[[1.75,-0.62,6.78,1.87,1.20],
[3.26,2.75,1.30,3.29,0.14],
[3.97,4.18,-1.27,4.05,-0.41]]
->
[[1.75,-0.62],
[3.26,2.75],
[3.97,4.18]]

[[-3.19,-1.41,0.58,1.20,0.57],
[-2.19,-1.48,0.18,1.85,-0.54],
[4.65,-5.22,-0.42,0.36,-0.65],
[-1.84,-5.48,2.79,-0.38,2.85],
[-4.37,0.85,3.96,1.10,1.18]]
->
[[-3.19,-1.41],
[-2.19,-1.48],
[4.65,-5.22]]

[[2.12,2.36],
[5.98,1.27],
[-6.80,2.45],
[-6.19,4.95],
[2.60,-1.72]]
->
[[2.12,2.36],
[5.98,1.27],
[-6.80,2.45]]

[[5.93,-4.00,-3.52,-3.51,2.36],
[-4.02,5.57,4.12,3.91,-2.01],
[-1.44,1.90,4.25,4.18,2.36],
[-1.42,1.18,4.06,4.14,2.93],
[2.45,-3.73,-1.15,-0.99,4.63]]
->
[[5.93,-4.00],
[-4.02,5.57],
[-1.44,1.90]]

[[4.14,1.85,4.57,4.71],
[3.38,4.53,4.17,-1.64],
[3.28,2.70,3.42,2.12],
[-4.65,4.47,-2.35,1.95],
[-4.76,-5.36,2.35,0.31]]
->
[[4.14,1.85],
[3.38,4.53],
[3.28,2.70]]

[[4.38,0.07,2.73],
[2.33,-2.74,-3.63],
[-0.21,5.22,3.18]]
->
[[4.38,0.07],
[2.33,-2.74],
[-0.21,5.22]]
---
[[1.16,-1.56,-3.73,-2.87],
[-6.25,0.90,-4.06,0.31],
[1.50,-2.70,-4.20,-1.80]]
->
[[1.16,-1.56],
[-6.25,0.90],
[1.50,-2.70]]

[[4.11,-3.29,-4.26],
[3.98,2.82,1.34],
[-1.16,-3.80,-2.00],
[5.17,1.49,-1.09]]
->
[[4.11,-3.29],
[3.98,2.82],
[-1.16,-3.80]]

[[5.56,1.74,4.45,5.94,-3.48],
[-1.14,1.31,-0.84,-1.35,4.34],
[4.13,1.24,1.92,4.87,-2.08]]
->
[[5.56,1.74],
[-1.14,1.31],
[4.13,1.24]]

[[2.48,3.95,2.31],
[3.72,5.51,4.40],
[-1.43,0.45,4.17],
[2.90,6.73,6.62]]
->
[[2.48,3.95],
[3.72,5.51],
[-1.43,0.45]]

[[5.79,-5.36],
[3.64,2.84],
[-1.77,4.87],
[-3.24,6.30]]
->
[[5.79,-5.36],
[3.64,2.84],
[-1.77,4.87]]

[[3.01,1.90,0.56],
[-4.94,-2.40,1.51],
[-2.51,-5.02,3.42]]
->
[[3.01,1.90],
[-4.94,-2.40],
[-2.51,-5.02]]

[[0.81,2.62,0.51,-3.05],
[6.21,-1.30,-5.82,-4.29],
[1.51,-1.60,-1.31,0.54],
[0.04,-0.82,3.57,0.14]]
->
[[0.81,2.62],
[6.21,-1.30],
[1.51,-1.60]]
